The rows of M fall into several groups, which share some directions, and each row is roughly a mix of its group's hidden directions.
M:
[[ 18  -5 -26  34   7  -7  29   9  -8  -3]
 [  7 -12 -40  17  22   3  -3  -3  11 -25]
 [  6  31  25   0  -5   3 -27  -6   9  27]
 [ 10 -11  10 -17   3  14  31  10 -38   1]
 [ 15 -29   9  -4  -1  29   8  34   3   5]
 [ 15 -32  15 -23 -18 -19   6 -11  21  -4]
 [-27  27   2   7  23  -6 -12  -3  -3 -32]
 [ 12 -20 -19  12  19  -2  28  30  -9 -10]
 [-12   0  31 -11   0  11  -1  37 -17  16]
 [ -1  16  27 -21 -25  11 -27 -14 -10 -12]
 [-17  -9 -37  13  14   2 -18  -2  14 -25]
 [-32  -3  30 -19   8   0 -12  25 -12  -2]
 [ 16  10  32 -14  -4   2   4  30 -10  27]
 [ 25  -5 -22 -11  -7  -4  34  17 -14  19]
 [  2  -8 -11 -23  -3  -5   3  16 -46  11]
 [-36   4   0   1  15   3 -34   9   9 -21]
 [  7   1 -23   6 -20  14 -43   4  12   7]
 [  1 -24  -9  17  15  -2 -13 -14  37 -19]
 [-10  -4  -2   5  41 -21  24 -19  -5  -4]
 [ -1  21  32  -1 -28  -3  -7  18 -12  24]
 [ 19  -4  -7  18   7 -16   1 -25  25 -31]
 [-13   2 -16  31 -39  -2 -12  13  -7   4]
 [  7 -16 -35  21  29 -12  -3  -1 -15  -9]
 [  9  19   6  21 -28  12 -29  -8 -19  12]
 [ 27   1  29   8 -14 -14  19  11 -27  10]
 [ 10  31  39  -6   8 -14  -3   5  12  18]
 [ 23   8   2  -5  29  -7   4  10  22  35]
 [-13 -13 -22 -25  21  -8  33 -10   8  -8]
 [ 12 -22  -9 -10  12 -14  34  11   1 -30]
 [-14  17 -15 -10 -16  -7  37 -25   1  13]
 [-17  10   6  -4 -25  -6  -1 -26 -26  29]
 [ 22   0  19 -17 -26 -21 -17 -23 -16  -1]
 [ 10  -2   5 -19  30  17   8  27  26 -10]
 [ 13 -15   4 -30  30  10  19 -19  -7 -15]
 [ -6  -2  -3  19 -34   3  12  23 -29  14]
 [ -9   7  15 -19 -39 -20  -4  23 -10  -1]
 [ -1 -14 -35   2  12 -25  14   9  19 -22]
 [  3 -12 -36 -11  -3   8   6  35  17 -12]
 [-20  19  22   6  13 -27 -11  10  24 -16]
 [-24   2  -7 -25  -1 -31  -4  19 -15 -22]
 [-14 -29 -25   0  16  10  16 -17 -19  21]
 [  4  -6 -20  29 -11  11 -35  -5  21  -8]
 [-20 -23  -1 -17 -12  11  14   5 -35  19]
 [  4  11  16  14   7  -4 -21 -28  36  11]
 [ 36  -1  21  13 -29  -4  16  13  -7   8]
 [  7 -32 -10   6  23  -6  19   9  23 -23]
 [ 20  -4 -15   4 -34   9 -34  13   0   3]
 [-38  14  10  -1  16  -3  20   2 -28 -10]
 [ -2  12  33   0 -10  -2 -24 -17  33   0]
 [-19  20  -5  -1  25 -13  26 -25  -6 -19]
 [-13   0 -23  36  31   2  13   3  -9  -6]
 [-10   0 -16  14  20  -1   2  47 -11  -8]
 [ 28  -8  16 -10 -19  -8  33  -6 -14  18]
 [-21 -18 -32  -5  25   7 -18  13  14 -11]
 [ 13 -30 -13  -3  18  -6  20  15  23 -22]
 [  7  20  25  28   4   2  -8  16 -23  23]
 [ -9  -4  26  10 -17  13 -31  -4  21 -24]
 [ 11 -24  -1 -15 -14   3  13  35 -28   3]
 [ 11  28 -11  13  -6   1  23 -21  32  10]
 [  3 -24 -19 -33  -8   9  30  11  -9   3]
 [-12 -15 -17  36  23  -3 -19 -15 -14  -1]
 [ 10 -17  12 -20  18  -3  20  -2  -8 -39]
 [ 10  15 -18  27   0 -29 -20  -1  23 -13]
 [ -5  14   5 -14 -14  19 -30  -7  33  14]
 [-13 -26  -3 -38 -17  20   7  -9   3  -9]
 [-33  -6 -25  11   9   1   4 -19  -9 -30]
 [  2   0 -11   6 -21   2  27  31  -1 -31]
 [ 17 -23 -10  -1  -3  21  32  15  24  10]
 [-41  -8 -18  -7  30  14   3  -4   6  -5]
 [ 26   3  -1  10  -7 -11  25  20 -31  19]
 [ -2  33 -17  26   4   5  -4 -30  -2  17]
 [ 14  -5 -15  14  41 -15   2   2 -10  24]
 [  8   2 -34  38  -9   1  15 -13 -11  -5]
 [ -1  19   7 -18 -26 -11 -18 -23 -21  21]
 [-25  -9  10  -1  -9 -15 -16  22   8 -37]
 [ 13  12  12  18 -29  27  18 -17  -1  19]
 [ -9   7   0  25  27  -1 -10 -25  33   2]
 [ -2   7   6  17  30 -21   7 -36  12 -10]
 [-34  20 -18  28  11  -8   0  -8  -6 -18]
 [ 24   6   4  11  -1 -22 -15 -12  39 -14]
 [  4  37 -18   7 -15  -6 -23 -26  -4  -7]
 [  9 -16 -39  -5   7  12  29  12 -16   2]
 [ 12 -14  -7  14 -27  27 -11  25   9 -20]
 [ -6  -9 -20  14 -10  13 -45 -10  15  -1]
 [ 17  -7  12  -5  21  13  11 -40  22   0]
 [  7  24  -8  18  30  -7   5 -22   7  27]
 [-32  -9  25  -1  18  18  -9  19 -21  -3]
 [ -9 -27  12 -16 -12   4  17 -18 -33 -15]
 [ 33 -11  -1   4 -22   4 -26  17  20  14]
 [ -5 -16   0 -28  29  10  19 -15 -13 -22]
 [  8  21  15  10 -17 -15 -17 -25  29  11]
 [  3  -8 -19   6  18 -31  -6 -10  17 -32]
 [-13   4 -29  35   8  10 -26 -12   6  -9]
 [  1  12  24  19 -23  16 -15 -15 -30   5]
 [-15  -9  18  -2  -5   8 -20   2 -46  -5]
 [-31   1   1  -4  25  14  -5 -13  36   5]
 [  6   5  28 -21  32  -6  20  21  -3  11]
 [-19  12 -11  -5  37 -13  -4 -26  19   4]
 [-12  16  24 -15  26  -8   6 -20   0  31]
 [ 21 -19  10 -26 -26   6  30  -4  -1  10]
 [ 39  -9  29 -21  -2  -3  15  -5   1  -9]
 [ 17  -6   5 -26  31  15  25  -3 -19   7]
 [ 26 -17  16  -9 -35   5  17 -11 -18  -2]
 [  2  -5 -10   9  20  42  28  -4  -5  10]
 [-11   8  -1 -20  -6 -14   6 -15 -46  -9]
 [ 24 -21 -19 -18 -14   0  -8  15  27 -19]
 [ 12 -13 -10  26 -13  25  25  15  -8 -20]
 [ 21  27  25   3   9  25   6  -6  24 -11]
 [ 37   1  15   4 -31  -5  18   7  -7  16]
 [-11  15  -7  27 -18 -15 -28   2  28   6]
 [-29 -12 -30  -6  30  11  12   7   2 -12]
 [ 24   5  -6  30   6  10 -17  27  24   0]
 [-10  -8 -30  23  38  -6   4  -4 -15  -5]
 [ -6  31  12   8  19 -13 -18 -24  12  23]
 [  6  28 -20  20  27  18  12  -2  21   1]
 [ -9 -24   8  -2  -5   4  16  -3 -44 -16]
 [  6   7 -28  17  34  -5 -12   4  26  -9]
 [  7  20 -19  35  -5 -13  -5  10   8 -29]
 [-10  12  -8  20  -8 -15 -31  -5  36   2]
 [-12  -3   4  23  18 -16  19 -20 -31 -17]
 [  9  27  17 -20 -36   5 -10  -5  17   4]
 [ 10 -11  17 -23  -8  -1  26 -37   1  14]
 [ 32  -9  20  26  -6   5  24  22   2   1]
 [-32  21  15 -16   6  -1 -33  -5  -5  14]
 [ 10 -16  10   4  34  26 -23  21  -2   1]
 [  4  13  42 -18 -18  -5  -3   3   0  25]
 [ 26   4  19  17 -27 -20   6  -9   8 -25]
 [-10   4  23  -1 -14  -4   6  43 -22   8]
 [ -2   0   2  13 -13   6  15 -49 -17   2]
 [ -2 -27 -19  -2  -2  -2  24  -1 -32 -23]
 [ 14  23  -8  17  12 -18 -15   9  32 -21]
 [ -3   4  24  -9 -20  27  -1  11 -19  32]
 [ -3  26  -4  37  11 -10 -26   5 -16   2]
 [ -4  -4   7  22  33 -23  11  20  10 -22]
 [  7   9 -18  30  31  14   2 -27   6  -5]
 [  8  13   5  17   6 -13 -13  -7   2 -48]
 [ 11  24  -3  25  28 -15   3  14   6 -27]
 [ 13   2 -17  12  25 -28  16 -20 -13 -21]
 [  1  16  -5  24  12 -36 -14  20   8 -19]
 [ 32  10  19 -12   5  11  25  -5 -25  17]
 [ 14   4  -9  36 -13   6 -21  25  10 -20]
 [ 12  26  -4  42   5   7  15  17   7   8]
 [ 13  -6 -26   8  36 -15  26   5   3 -13]
 [-16 -14  10 -13 -29   4   2  12 -35  18]]

Each list below has one row that fits no group; the rest each fit one group, if only roughly. Name that row.
- z908: [-10 -20   9 -13 -14  29   6 -23 -31  -2]
- z861: [  6 -24 -12 -14   1 -17  36 -14 -11 -21]
- z784: [  7  24  12  -8 -16  21 -36  -5  -1  21]
- z972: [-19  26  -9  42   6  -6 -12   1 -14  -4]
- z258: [-18  -2   3  11  -8 -11 -17 -17 -45 -11]
- z10: [  6  16  -3   5  16 -36  11 -35  -3   2]
- z32: [ 36  -4  11  37 -14  -6  -8  -2   9  -6]
- z88: [  2 -21   8   5  15  -5  29  24 -33   6]
- z963: [ 20 -32 -10 -29  12  20   5  10 -11 -10]
- z709: [  3  17   1  12   3 -18  -7 -22  35  27]
- z577: [  9 -24  12  -9   8  35  11  -1   6  31]
- z748: [  5  -8 -26  33  14  -8 -24 -17 -14 -11]
- z375: [  3  13  -5   9  14 -23  -2  47  10  -2]

z972
- z762: [ 10  23 -10  30  31 -22 -11  -4   0 -11]
- z247: [-14 -19 -28 -40  -6   8  -1   9  -1 -12]
- z703: [ 11  32  30  13  12 -16 -10  16  13 -11]
- z920: [ 20   9 -16  -8  -5  11   0 -18  41  17]
- z593: [ -7  11  36 -30  14   3   1  22 -15   7]
- z495: [  3 -31  -8   8   2  -1   5 -45  -9  10]
- z119: [  7  19  33   5  -6  -9  -1 -21  34   8]
- z457: [ -6   5  12  39  26  -4  -6  24   5 -15]
- z524: [ 43   2 -26  10   9 -14  -9   0  15   9]
- z815: [ -2  -2  -7 -10  28  -1  16   8  14 -43]
- z925: [-24  19  36 -19   1 -12 -13 -15  12  -4]

z762
- z257: [ 12  13 -21   1  10 -40  10  16  22  -1]
- z468: [ -2 -10  10 -13  20 -25  11 -37 -17 -12]
- z114: [-12  -8 -10 -22  -5  20  31  31  -5  -8]
- z552: [-13 -10  12 -11 -12   8 -34 -23  29   6]
- z160: [  0  24   8  -4   2   4 -34 -30  20 -11]
- z760: [ 19  -5  20  -4  18 -17  31   8 -25  15]
- z879: [  1  -1  -3  -3  -9 -32   8 -36  17 -23]
- z485: [ -2 -13 -32  27  15   0  -4   2 -34  -4]
- z842: [ 13 -35 -27  -7   7   5  -9 -17  23 -13]
- z472: [ -3   5 -15  11   9  12  25  39 -23   3]
- z911: [ 27   8   5 -15 -13  -9  44   0   9  -2]
- z152: [ 10 -13   2 -27  -8 -35  27   5   9 -13]
- z329: [ 12  28  -5  39  10  -8 -12   7 -14  17]

z911
- z571: [-12 -10  13   3  29   2   6  44   5 -10]
- z625: [ -4 -21   6  14  32  -4  32  12 -12 -13]
- z828: [ 24  -9 -25   9 -17   4   8  29  19 -17]
- z961: [-14  10  10 -23 -22 -19   1 -16   8  34]
- z411: [ 14  -5  -9   1 -28  -7 -15  16  29 -29]
- z435: [ -7 -14  -9 -21 -18  30  -2 -17 -24  21]
- z795: [ 17  12 -12   4  -7 -25  37 -21  -7  14]
- z683: [-17  31  27   3  -7 -19 -13 -21  17   2]
- z281: [  8  -2  19   0  30  24   7 -33   3 -15]
- z563: [-32  -9 -14   4  -2  34 -23   3  16   6]

z795
- z497: [ -2  11 -37  22  31   5  -7  13   5   4]
- z726: [  5  30   3   7  19 -23  -8  -3  29  22]
- z880: [ -1  26  -7  31  24 -10 -11 -26  -4  10]
- z465: [  9  20  19  28  21 -11   8  -4  -5  32]
- z618: [  2 -17  -9   8  11  26  -7  40 -12  17]
- z26: [-11  17   7  -6   3  14 -14  -2  -8  48]
- z415: [-15  14  -4  11  12  -4 -12 -25 -41   9]
- z947: [-37 -29  -4  -4  -7 -11  -3  -5 -21 -20]
- z817: [ 24  17   8  12 -16  -5   8 -42   6 -11]
- z103: [  3   6  14  31  10   1 -12  43   1  -5]
- z604: [ -8 -10 -22  -8  30  -2 -15 -23  26 -15]
- z307: [-30   1 -14  -7  15 -29 -18 -16 -18 -12]
- z821: [ 14   5   5  22 -48  -9   2   4 -13   4]
- z814: [ -5  18   4 -10   7  20  -4  40   3  27]

z947
- z44: [  4  21  38 -17  16   5  12  17  18  -8]
- z269: [  5   6 -29  23  23  -5  19 -19 -21  11]
- z388: [ 10 -15  26   7  -5   5  20  31 -20  21]
- z38: [  5   8  11  -4 -12 -32 -14   3   9 -40]
- z852: [  4 -20  30  -8 -16 -18 -11 -29   2 -17]
- z184: [-19 -17 -12 -10  13  44   6   7 -12   5]
- z765: [-45  -6 -16   2  -3  -2  -2 -30   3  -7]
- z682: [  0 -14 -26  12   2 -34 -22  11  22  -8]
- z57: [ -8  38  -4   9   7   5 -17  35  -1   5]
- z652: [ 2 -1 20 16 36  4 24 23  5 13]

z44
- z8: [  4  24 -13   2   9  -4 -12 -26  39  -8]
- z279: [ 14  31  -6   5 -10  11  -3  10  41  -5]
- z934: [ -5  10 -22  -2  27 -36   7  25  -1  -6]
- z404: [ -9  11 -16   2 -14 -37  -6 -33   9   3]
- z460: [ -5   2  22 -33  -8 -24 -23  12   9 -18]
- z200: [  2  37  10   2 -16  17 -32  -3 -16   1]
- z97: [ 17  -9  -6  25 -32  11  26 -12  -1 -17]
- z199: [  5  11  33  -3  16 -23  26  15  15  11]
- z336: [ 14  -3   1   5  27  15  19  35 -10 -20]
- z918: [ 40 -12   3 -10  -6  16  15  -1  -8  30]

z336
- z271: [ 21  -5   2  -4  -2   9  27   6 -18  41]
- z252: [-12  30 -10   2  14  23   8  33   0  17]
- z390: [ 32 -25   5 -23 -16   2  19 -11  19   6]
- z313: [ 27  35  10  27  -1 -15  14   3  -5  -5]
- z488: [ 19  22  23   8  11  -3 -17 -21  21 -24]
- z689: [-12  21 -12  27  -8  -8  -5 -37  17   6]
- z999: [  2   4   7  11 -12  -6 -38 -30  23  -8]
- z318: [  4  19  30   4  -6   5 -25 -27 -19  14]
- z698: [  6  -7 -28   7 -16  37  -8  26  -4   1]
- z719: [-15  32 -10  28  23 -15   0  10   2 -16]
- z759: [  3 -28   5 -11 -18 -29   2 -25  -5 -24]
- z121: [-16 -14 -15 -17  34   7   8   6  30  10]
- z876: [  1  10 -26  22 -12  12   2 -37 -16 -11]

z390
- z634: [ 14   6  16  22   6  -1 -18  43  -8   4]
- z806: [ 23  -9   1   1   8  -7   7   1  48 -15]
- z486: [ 20  36  24   6 -19   0  -5   0 -18  18]
- z987: [-16   8  -8 -21  11   8  37  18 -24   0]
- z506: [  8  22   2  -4   8 -25 -25  -2  34  16]
- z978: [ -9  24  24   3  13 -15 -16  15  30  18]
- z927: [ -8  -1 -11  -5  22   4 -16  15  11  44]
- z339: [ 10  -2  -1   6   0 -33 -24 -22  29 -13]
- z353: [ 19  -4 -18   6 -20 -11   1 -18  36 -21]
- z885: [ 41  18  -7  26  11   2  11  10 -10   8]
- z298: [ 16  14 -32 -10   0  10  -2   8  37  14]
- z310: [  2   1  10 -13   9 -13  20 -38 -27  15]

z634
- z954: [ 18  36   8  13  15  -1 -17 -22  16 -16]
- z659: [ -9   0   3  -4  -1 -19 -25 -44 -15  -6]
- z398: [-27 -11 -10  -9  25   2  -1  40  -1   8]
- z436: [-23 -25   4 -32  11   2 -15 -22  16  -3]
- z854: [  1  -5   1 -15  22 -26  -9 -13  11 -39]
- z654: [ 36 -26   1  24   9 -16   3  11  13 -11]
- z309: [-30   3  -4 -12  17 -36 -12  -3 -13 -15]
- z456: [ 15   2  -5  10  19   3  39  14 -22  19]
- z732: [-21   3  -3   9 -16 -29 -27  -1 -30   3]
- z664: [ -7 -27 -24 -16 -15  10  19   9 -26  14]
- z763: [ -2 -13   8  16   2 -18  11  13 -34 -32]

z664
